Turns in one plane each, and the order they were made in; the first pair answered
J:
[ -2  26 -11   2   2   9 -10   9  13   1 -14   0   9  15  14  10   0 -15
  -2  -9] => [  1  24  -9   2  -1   8  -8   6  16   3 -14   1  11  16   7   8   0 -16
  -4 -11]
[  2  -6  -4  -7 -22  -8   3   1  15  14  -3  12  10  -5 -15   6   8  -6
   1 -14] => [ 11   6   2  -6 -20  -2  10  13   4  20   2  14  -2  -8   0  17   2  -7
  10   5]
[ 14 -29  39 -13 -20 -43 -14 -14  -3  -7  22 -33 -50 -30   3 -23 -27  63
 -35  -8] => [ 23 -23  34  -4  -6 -36 -12   1  -8  -5  32 -25 -59 -35  15 -17 -33  60
 -28  17]
S:
[  6  -8  12  12  25   9  -1  14 -22 -11  26   9 -39 -13  23  -9  -6   3
  28  28] => [ -2 -35   4   6  37   0 -19   1   3 -24  31   9 -33 -17   6 -22   1  10
  12  14]
[ 32   8  46   3 -32 -19  18  17 -52   2   6  -6 -46 -12  19  10 -26  16
  24  40] => [ 25 -37  38  -4  -8 -38 -11   4 -26 -21  24  -3 -53 -20  -5 -20 -32  45
  -7  13]
[ -8  -2  -9  -3 -18  -9   5  -3  10  -5 -12 -10  23  -1  -6   5  -6 -12
   3 -24] => [  0  11   0   0 -28  -3  12   3   1   4 -14 -12  17   1   0  12  -4 -18
  16 -18]
A:
[  9  30  -3 -16 -20   0  38  11   0  22  21   2 -26 -27   3  38  18  15
  41   8] => [  0   9 -13 -17  19   7  23  15  14   8  37  11 -30 -32   5  33  22  29
  27  13]
[-40  16 -18   9  19  27   3 -17  48   7 -17   8  48  -8 -18  -3  52 -28
   5  -7] => [-34 -30  -4  -4  20 -13 -14 -25  48 -21   3   4  18 -23 -45 -36  30  17
 -20 -18]
[ -5  46 -14  60 -19   0 -15  34  51  22   8  -1  28  -8  39  12 -14 -16
  18  -8] => [ -5   4 -17  52  12 -14 -42  33  66 -12  34   8   4 -21  26 -13 -25  20
 -12 -10]
W:
[ -8  11  13  17 -39 -45  18   3 -11 -40   1  16   4   2  19 -17 -46   3
 -18 -21] => [-26  21 -27  20   4 -16   8  -4  27 -31 -11  28  50  12  23  -2 -13 -23
 -28 -30]
[  2  22 -17  -5   9  33  -9  -3  -6  19   3  18   7   4  21  -5  -8  -2
   3  20] => [ 12  15  -2  -7  -5  14  -6  -2 -21   8  12  14 -14   4  20 -14 -20  13
   7  25]
[  2   6  -8   8  26  10  28  19   7  -6 -12   6  13  17   5   8  28 -12
  10   0] => [ 17  -9  10   6  24  -8  25  24  -9 -16   5   6 -19   9   6  -6  10  16
   6  14]
Pairs:
Each pair is two turns apart.
[ -2  31  19  12   0  10  23  16 -46  13 -24  -1 -41  16   8  17   5 -26
  32  19] => [ -3 -21  25   4  28 -10  -3  13 -35 -23  12   1 -71   4 -13 -14 -12  18
   2  12]
A A
[ 31  28  -2  -5  64  20  24  44 -20  24  34  36 -33 -38  53  45  -7  16
  13  85] => [ 13  64   7   0 -64  -6  62  -6 -15  55 -55  -9  42  -1   9  49  11 -48
  33  -9]
A W
[  8  13  15  18  21  47  15  28  50   2 -17  77 -20 -13  25  17  -8  21
 -16  72] => [  6 -36  39  10 -14  -6   0   1  51 -37 -16  57 -38 -19 -26 -27 -30  57
 -40  19]
A J
[ 30 -16  12 -35 -15   0 -19 -14  -8 -23 -17  28 -69   3  10  -7 -33  15
  17  10] => [ 19  14   6 -31 -51   8   1 -30   1  -4 -53  17 -28  24  10  12 -17 -25
  32 -20]
S A
[-18  -7 -14 -14 -17  -9  -3  -1  -7   0 -32  18  19   9 -46  30 -13 -11
  -2 -34] => [ -5 -34  -9 -18  15 -16 -16  15 -19 -16   3  29 -19 -11 -37  23 -30  22
  -8  -5]
A W
[ -6   8  -6 -10 -38 -15  13 -19  20  -9 -39 -15  28  14   6  10  -4 -11
   2 -38] => [ -9 -33 -20 -15  12 -18 -17 -19  41 -35  -9   3  12   3  -4  -9  -5  15
 -18 -38]
A A
[ 19  29  26  10  -3  -7 -17  25 -18   6  50   5 -23   9  32   5   3   4
   0  16] => [  4  15   6   7  33   3 -36  17   7  -6  60  18  -5   9  23  -1  16   6
 -15   7]
W A
[-23 -13 -16  15  56  11 -21  -1  22  -3  -7   9  -1  37  22  23  -5   3
  -5 -14] => [-11 -40   4   8  28 -19 -21  -9  10 -19  -2  -1 -26  32   7  -3 -27  27
 -14 -24]
S A
